One turning vector, and how many ticks it has turned
The counts run from 0 to 435.
[ 41  43 -55 -18  12 -17 -15  12 -12 -47 -18 -41  32 -18  72  22  55 -39
  -4  -9   8  38  31  17 -24  39 -10 -46  -8 -28  11  50 -18  25  31  12
 -43   6  -5   7   9  -1   4 -49  12 -12  11  -5  39  10  97  28 -39  25
 -15  -4  42  55 -22   5   3 -13  12  -6 -23 -20 -11 -48  -6 -19  25 -11
 -23 -25] : 317
[  3  10   8  27  38  -5  66  -9 -16 -36   9  -9 -12 -46   3  40  51   6
  15  -5  49  13  39  14 -27  29   1 -21 -11  15 -17  33 -21  11   2 -24
 -82 -15 -17  -5  31 -10   6  45 -27  32  19 -15  37  25  53  -8 -12  65
  -2 -25  41   8   0  18  24  -5  10  43 -55  -5 -21  30  29  21  26 -61
   7 -47] : 31
[ 17  24  30 -15  -5 -63 -39 -11  -6 -54   9 -15  49  -4  64  -2  34 -19
 -45 -35   6  15  40   3 -10  -5   1 -32  -7 -43  11  24  12 -20  40  27
 -21 -11 -17 -25  31   3 -12  29 -18   6 -13 -10  -3  41 -30   2 -37   3
   9  42 -26 -39  22  28 -45 -15  44  50  -3 -15 -13 -26 -49 -72 -18 -16
  38 -17] : 322
[ 25 -49  28  18  -4 -76  18   4 -17   5   2 -14 -11 -22   7 -13 -28  37
  -1  29  17  21  -4 -23  -8  -9  29 -15  -7  10 -28  18  19 -43 -17 -14
   0 -32  -5 -25  -2  31 -35  16 -62   8  15 -14  28  62 -25 -21  19  28
 -37  68   6 -61   1  41 -14 -29  23  30 -38   4 -50 -11   3  14  24 -88
   9  -7] : 38
[ 74  21 -17 -26   7 -30 -35  -1   4  -4 -51   9 -21 -32  14  17  22   5
   1  26  26 -28  56 -23   4   2 -55 -29 -18 -51  -5  24 -35  23  -5 -12
  77  -4  30  24 -30  18   2 -64 -17  10 -11  44 -28   5   0  21  33  26
 -39  -2 -10  32  42  34 -22 -23 -24  26  -1  14  10 -41 -43  12  35  23
   2  12] : 51
[  7  40 -37   6  51   1  25   2  -6  -3 -19  28 -24 -65  13  14  11   2
   1 -13  49  35  30 -21 -22   6  -7  45  -3 -18  42   8 -12  10  13  16
 -15  31  36  14 -11  -8  21  -8   3  54 -31  29 -17  12  42  20 -31  15
 -30 -55   6  84 -26   0 -17   8  17  10 -63   3  -7 -18  22  81 -32 -19
   8   1] : 433
[ 44  23   9  54  20 -12   5  28 -28  34  18   0 -27 -63 -23  24  62  31
 -21 -10 -22  29  32 -18 -56  19  -8   1 -31   0  11 -27  43 -13  56   9
  43  17  21  56  10 -26 -22   6 -29  66  -1 -15 -28 -31 -15 -23  -9  -1
 -42   7  52 -10  37   5 -30  -1  24 -44 -46  -3 -10  19 -16  18 -44 -30
   1  39] : 108
[ 57  22 -34 -19   2   0   1  17 -35   0 -43   2 -34  21 -35 -34 -13   7
 -37  19 -23  -9  -4  -2  26  29  -6 -59  -3   0 -42  10 -20  -4  53 -20
  40 -18   8 -35   1  37 -27 -73   4   6  29   1  42  14 -18   6  56 -10
 -53  57 -14 -19  -5  22 -33 -29 -11 -47  13  39 -17 -56  19 -35  18   0
  14 -12] : 390
[  3  44  -8  41  -6  24  46  19 -41  37  18  67 -40 -37 -21  -6   2  44
 -26  57 -31 -19  -5  42  -4  56 -42  -3 -23  -1  22 -38  40  17   9  13
  16  29  -8   5  13   8  20  -5  -2  26  21  -1  11 -32   9 -22 -12 -40
 -50 -22  41 -40  36   0 -28 -23  -6 -53  10  33  -7  19  34  34  -9  37
 -42   9] : 17
[-39  -9 -76 -17  67  -1  -3  36  -4  -5 -32   5   1   7 -27 -22 -52 -41
   8   6  16  17 -42 -18  23  25   9 -56 -24  21 -34  10 -27   6  21 -10
 -20 -33  -2 -57  32  29  13 -22  -1 -19  18  27  25  29  14  60  27 -41
 -38  28 -23  18 -61  -9 -34 -27  28 -18 -22  27 -52 -17  29 -11  -5  11
  -4 -46] : 67
[-38 -19  -9   1  27 -46  14  13  -5 -12  -8  30  18 -13  13 -11 -70 -36
  14  31   6  12  -1   4  11  11  30 -22 -11 -22   3  13  10  -2 -41  -3
 -86 -53 -21 -70  29  -1  26  -3  -3 -47  -7  40  21  71   2  34 -16   3
   2  38 -17 -20 -41  60 -26 -16  10  40 -20 -21 -52 -32  25 -35  -8 -38
  11 -34] : 414
[ 26  52  15 -27 -20 -65 -25   4  -6 -33  -4 -31  54  -6  77   0  52  -9
 -42 -32   0  21  55  35   1  12 -16 -18  -2 -60  18  17   7  -4  44  11
 -24 -15  -5 -30  35   2 -11  13  -9   1 -15  -3  15  23 -12   4 -38 -10
 -13  21 -12 -42  20  24 -47 -10  31  54   4 -12 -13 -40 -45 -62  -4  -7
  42  -4] : 321
[-11  36  -9  55  39 -18 -14   1  22  -9 -32  -9  41  -9  22   8  31  -4
  19 -39  -5  49 -35  -8 -35  11 -18  16 -21 -30  15  24  54  13  29  24
 -26  -2 -20 -15  13  -7  13 -41   2   6  -5 -21 -33 -51  18  14 -84 -35
 -21  59   4  -7  17  11 -39  -3  65 -24 -19  18 -29 -35  12 -39 -49 -13
  15  23] : 163
[ 83 -37  -2  19  -2 -74 -38  -2  44  11 -64   0   9 -24   4  43  -2   9
  28  31  20  23   3 -37 -12   4 -21  -3  -5 -39   9  18   9 -12 -27  -7
  58 -44  11  19 -23   0   9 -54 -43 -17   0  -3 -15  -8  26  15  -3  14
 -57  38  32  19  46  31   6 -11   3  -1 -42  -9 -20 -52 -38   6  15 -15
   4  18] : 48
[  9  33  17  18  -3 -31 -15  18 -25  33  -9  39 -22 -51  49  -1  15  33
  -1  14 -12  29  59   5   5  -6 -47  29   3 -67  50  -7   9  30 -26  22
  29  13   3  23 -22   5  13 -51  -3   4 -50  45 -44   7 -44 -17 -12 -12
 -35 -41 -61 -37  42  36 -41 -26   4  18   8   7  -7 -16  -8  39 -10  14
 -12  46] : 427
[-46  19  -2  54  39 -21  14 -45   7  -7 -31  34 -23  -6  -4 -29 -36  -5
  -5   3   6  19  -6 -13 -28  25  16 -37  14 -64  23  64  11   4 -51 -17
 -40  -9 -28 -37  32 -10  56 -51  14 -22  41   2 -10   8  -3  27 -10  -1
 -32  42 -37  -6 -27  42  -2   9 -32 -18  20   6 -40 -57  17 -32 -27 -45
  -5 -35] : 245
[ 34 -22  39  80  -6 -24  19 -12 -18  -2  -5  67  -3 -44  -1  68   2  41
  20  39   8   2 -16  22 -52  38 -32  -3   7 -36  28 -10  23  33 -22  -3
 -18   0 -61  42  22 -33  41  -4  -5  28  29 -24  -8 -34  51 -16 -26   8
 -20  -2  17  18  40  47  27   6   0 -19 -23 -14  -1  32  13 -11   1  -4
 -19  -5] : 21
[-30  24 -54 -17  22   7  -2  -1 -18 -57 -15  31   1 -20  -5   9 -24 -14
 -55 -14  10   1  47   4  32  41  -3 -57 -13 -30  -7  38 -14  29   5 -15
 -42  -4  -9 -58  39  -2  45 -11 -28 -24  39 -11  11  20  35  13  13 -20
 -40   7  14  31   6 -21 -51  -4   9 -53  -7  13 -20 -28  29 -23   1  60
   4 -79] : 237
[ 21 -21  33  79  -8 -25   2  -9 -28   4  -3  74   1 -43   0  54  21  38
  19  44  -6   1 -28  22 -41  43 -28   2 -13 -20  21 -21  44  23 -24   6
 -11   3 -59  39  45 -18  44  12 -12  29  30 -34 -16 -35  32 -27 -33 -11
 -21  -2  26  -9  60  27  12   4  17 -34  -8  -6  -5  49   7  -3   0  13
 -30  -6] : 20
[-33  -3 -10  47  21 -17  43  -7 -55 -64   8  46 -29 -24  32  -4  -6  -4
  11  11  17  15 -22   9 -14  11  33  -6  -2  14 -11  35  19  -8  18  36
 -67  20  -5  -5   9  29  22  21  -6   1  29  -3  46  48   6  -5 -31  28
   7   5 -26  21 -40  26 -33  -2  29  10 -53  -3 -40   7  77  20   8 -39
 -12 -36] : 93
[ 21 -29 -13  35  42 -54  -2 -24  60 -19 -72 -25  12  19  -6  16  11  12
  56  -4  52   8 -70 -14   0   8 -30 -17  19 -30  -6  48   4  -7 -11  -7
  27 -30   3 -16   2  29  11 -22 -41  29   3  -6 -11 -42  -9   3  -8  -3
 -41  70 -44 -16  47  16  33 -19  29  51 -45  19 -11 -25 -22  -3  12 -38
  26   4] : 217
[ 16  37 -29  30  43  29  32  11 -13  34 -13  27 -82 -30 -48 -32   1  15
 -16  33   1 -20  -6   6  -8  22   7   3   7   6   9  -2  16 -24  43   9
  41   8  56  16   0  29  -8  -9  -1  63 -25  44  10 -13 -71  -1  46  -4
 -50 -32 -34 -23  -2   3 -14 -15  -5   6 -33  27  -5 -10  19  65 -26 -32
   4  41] : 275
[ 15 -14 -22  65  37 -14  25   0  28  43 -17  28 -12 -42 -50   9  16  16
  30  50  14 -13 -63  -5 -21  18 -23  23 -33  20   7 -23  43 -20  21  17
  40  -4  42  23  22  20   0  38 -22  66 -12   5  -3 -48 -19  14  -8 -25
 -59  11  15  -4  19  -5   8  -1  37  25 -58  28 -22  16  -7  49 -41 -33
  -5  46] : 278
[-43  -3  17  49  10 -16 -26 -23  -5  -9 -18  44  16   1  16  -7  44   8
 -27 -18 -14  14 -15  22 -12  36  23 -36   6 -52  22  56   2   2  -9  -9
 -46 -12 -28 -11  76  -9  54   4 -22  -3  21 -39 -15 -13 -30   5   2 -61
 -49   9 -40 -76   4   0   7  37  -3 -19  11 -10 -23  -5 -33 -71 -43   0
  18 -43] : 242
[-10  33  20  30  19 -32  17  -1 -43   1  83   9 -13 -59   8 -19  -1  31
 -51  -4   7 -11  58  40 -23  30 -34 -23 -12 -24  31 -26  32   4  12 -12
  -9  56 -21  18  23 -10  -9  51 -37  57  42  -9  13  35  16 -10   9  30
 -24 -10  17 -17  31  16  -2 -19 -24  43   0  -5 -17  41 -45  38  31 -49
 -31  -2] : 27
[ -8  28 -50 -21  44   2  11  19 -16  43   0 -43 -22 -35 -17 -13  -3  -3
  16   9  -9  21  26   4  11  27 -61 -56 -44   1 -40  -1 -30  14 -22 -44
  43 -19   9 -15   1  28 -18 -43 -29 -23  12  30  21 -29  13  24  52  -7
 -45 -10  10 -52  35  -7  -5 -68   0   4  33  47 -41  -8 -29  35  19   3
 -42  10] : 132
[ 16 -36  13  41  -3 -29  -3  22 -50  28  18  50 -38 -45  37 -12  33  52
   1  45 -14  36 -34   0   3  17 -26   3  -6   8 -12 -12   3   8  -7  18
  62  40 -11  65 -11  34   6  -1 -49  28   9  -3   9  -2   1 -30  40 -12
 -57 -27 -35 -31  26  -6 -10 -37  10 -18 -10  34 -25  45   8  71  15   6
 -42   9] : 366
[ 26   8 -58 -57  -1 -12  14  14 -12 -36 -55  13   5   4  52 -14  51 -11
 -41  33  16  12 -25  32  34  49  15 -14  22 -14  28  36 -49  11   8   5
 -51  12  11 -37  29  28  37 -27  -1   2 -28   9  62  26  47  15   7 -39
 -31 -53 -36  18 -24 -10  15  18  -5   9 -26  -6  10 -52  -6  17  11  30
   9 -53] : 149
[ -3 -43  31 -12  23 -50  -6  18  17  -5   0  -3  25   1 -22  13 -11  26
 -29 -47  13  64 -23   5   1   5   4 -44  27  -7 -16 -11 -28   0  -8 -54
   8 -25 -47 -29  63 -26   1  35 -67  52  20 -44  -8  26  10  -5  60 -24
 -49  15 -43 -47  33  16  33 -22  20  10 -10   3 -22  31 -41 -17   5 -20
  44 -35] : 296
[ 34  -5  34  64   7 -18  27  -4 -13   0  -1  65 -25 -25  -9  62   1  29
  26  31   9   8  11  27 -48  34 -28 -18  15 -52  34 -18  20  40 -28 -18
 -25   0 -70  33  14 -48  37 -25  -2  30  34 -19  -8 -21  61 -14 -13  36
 -14  -7   3  35  24  64  36   0 -23 -13 -26 -26  -7  24  15 -10  24 -11
  -8 -17] : 22
[-30 -21 -23  26  11  -2 -10  64 -61  30   5  20   2 -45  40  -9  24 -11
   6  45 -50  55 -14   4  -1  14  24  -5 -50   8  17  -1  11   2  -9  21
 -46 -20  12  31  21  17  29  -9 -36 -39 -36  20   9  11 -32  -4 -11 -41
 -42  -8 -12 -95 -14  -8 -31 -17  44 -41 -31 -12 -56   6  11  -3 -28  -9
 -21  21] : 420
[ 22 -32  40   2 -13 -67  16  18 -21  17  23 -20  -4  -7   2 -30 -12  40
 -14  20   8  26  -9  13   7  -2  19 -14  -2   6 -15   9  23 -45   8 -27
 -11 -40  -9 -31  12  13 -40  36 -50  13   6 -16  30  66 -32 -22  16  24
 -34  51  -6 -82   0  38   1 -30  20  40 -33   5 -34  -1 -18   8  11 -95
  23   5] : 37
[ 31  13 -11  35   1  -1  -2  -7  -5  12 -71  79 -28   2 -21  21 -18  -9
  23  73  -7 -35  -1 -20 -13  27   2  -4   7 -34  12  17   2  13 -12  12
  -9 -36   6 -14  -2  16  45 -69  37 -22 -30  36 -18  -2 -48  21 -10   0
 -21  21 -23   2 -26  55 -32   8   6 -28 -18  -2 -18 -55  35 -41 -36  15
  27   9] : 335
[ 45   2   6  -8  25 -13 -19  51 -20  32  32  19  11  -6 -23  -3 -28  17
  11  41  -2 -16  -9  43  -8   6 -53  -9 -15   9  -1 -81   1  24  59 -23
  55  12 -35  29  -1   1 -36  -1  -5  72   8  19   8   6  -3  35  56 -11
 -22  -3 -29  20  -7  41   6 -34  10  33  -2  23   1  54 -43  25  27  -1
  -8  39] : 285
[ 44  19 -21 -11 -14 -53   6 -29   2  17 -62  17  -4  15  38 -37   8  33
  -4  49  13  -6 -27  24   3  35 -34 -35   5 -37  -1  27  -8   8 -46  -6
  14   1 -30 -23 -17  20  16 -88  14 -14  20  -8  32  10  65  21  -9  -7
 -37  29 -11  11   4  39  29 -19 -34   5  21  26  -2 -73 -13   7  35 -14
 -30 -17] : 309
[-62   4 -10   7  75  -7  34  10  -2 -16  39  28 -25 -56 -33  14 -69 -14
  24 -26  40  38  35  -8  -6   1   2 -18 -15   2 -12 -21  -6  16 -14 -15
 -45 -18 -21 -48  23 -11  11  43  -9  19  12  30  -6  41   5  22  13  42
  -8 -28 -17  35 -22  26 -42 -31  29  36 -31   3 -49  43  46  37  -7 -29
  14 -29] : 352
[  0  38 -18  13  -4   1   3   9  -4  16 -29  10  -2 -17  -6 -33  54  -5
 -57  19 -28  -4  -3  -5   8  33  27  -4 -28   2  13  16  36 -39  34  30
 -15 -20  58 -39  45  27   8  15 -14   2 -29   6   0  13 -54  -5 -23 -65
 -51  22  25 -60   2 -11 -67  12  40 -25 -13  12 -24 -54  -4 -31 -77   4
  31   9] : 330
[-40  24  24  86  19  15  32  -5 -14  43  11  17  -6 -43 -18  19  56  18
  41  39  -1  14   6  40 -43  23 -11   0 -27 -17   5   7  28 -11  -2  -8
 -26 -28 -10  31  47   8  10  30 -18  22  20  -1  24 -57 -29  -1  17   8
 -27 -33  -2 -83  24   3   6   4  29  20   5   1 -47  50  -3   6 -31 -44
 -19  15] : 188
[ 17  20 -55 -17  27 -10  15  11   3  -8 -35 -43 -20 -19  -5  -7  48  13
 -21  10   9  26 -18  34  27  27  -3 -20  26 -13  14  42 -13 -19  48 -19
  30  -3  56  -7  30  39  -2   6 -60  47  -6  -2  47 -35  -9 -14  51 -22
 -67 -32 -32 -39  45 -46  30 -15  -2  26 -28   6  13 -22 -32  46  12 -12
  10   3] : 213
[ -3  -4  49  45 -32 -15 -18   8 -29  -2  20 103   5  -2 -13  17  -6  14
 -25  50  -7 -32  16  54   8  21  17  -3  10 -47  38 -25  29  -8  40  -7
 -23  -7 -36  -7  59 -19  23  41  -7  31  29 -13  20  17 -52  20  29 -12
 -29 -24 -40 -34 -10  33 -37  45  -3  -6  -3 -34 -16  34  -9 -49 -29  12
  33 -18] : 179
[-44  28  12  34   7   1 -17 -12 -12  -8 -24  35  17   6  17 -15  72  17
 -37 -10 -11  -2   2  35  11  43   9 -34   2 -49  14  36   0  -7  -5 -14
 -40   1 -19 -25  90   3  56   8 -22  -7  22 -29   3 -15 -20   8  17 -57
 -42  -9 -33 -71  30 -17  -8  31   0 -17  27  -3  -2  -9 -23 -53 -42  25
   9 -41] : 241
[ 63  24   2 -13  25  -4   4  41 -11  37   1  35  -6  -1 -17  10 -22  25
  28  47  24 -28  -7  48  -1   5 -63  -4  -9  -4   4 -65 -13  41  44 -20
  55   9 -43  16 -22  -6 -31 -33  16  76  -7  25  13  -9  -6  40  44  -8
 -32 -15 -32  15  -5  51   5 -34   2  37   5  19  11  40 -27  30  37   1
   1  41] : 284
[ 12  26 -13  16   7  10  15   8  -8 -16 -16  78  -6 -32 -22  43  -4  11
 -38  22  20 -17  32  -2 -13  34  14  11 -25 -17   1 -18  16  10  26  17
 -44  -6   4 -30  24 -16  30  16  19   7   5 -11   2  25  46  21 -42  -9
 -20 -15  69  67 -18   9 -76  22  29 -38 -44  -3  -7 -10  46   0 -39  36
  23 -44] : 174
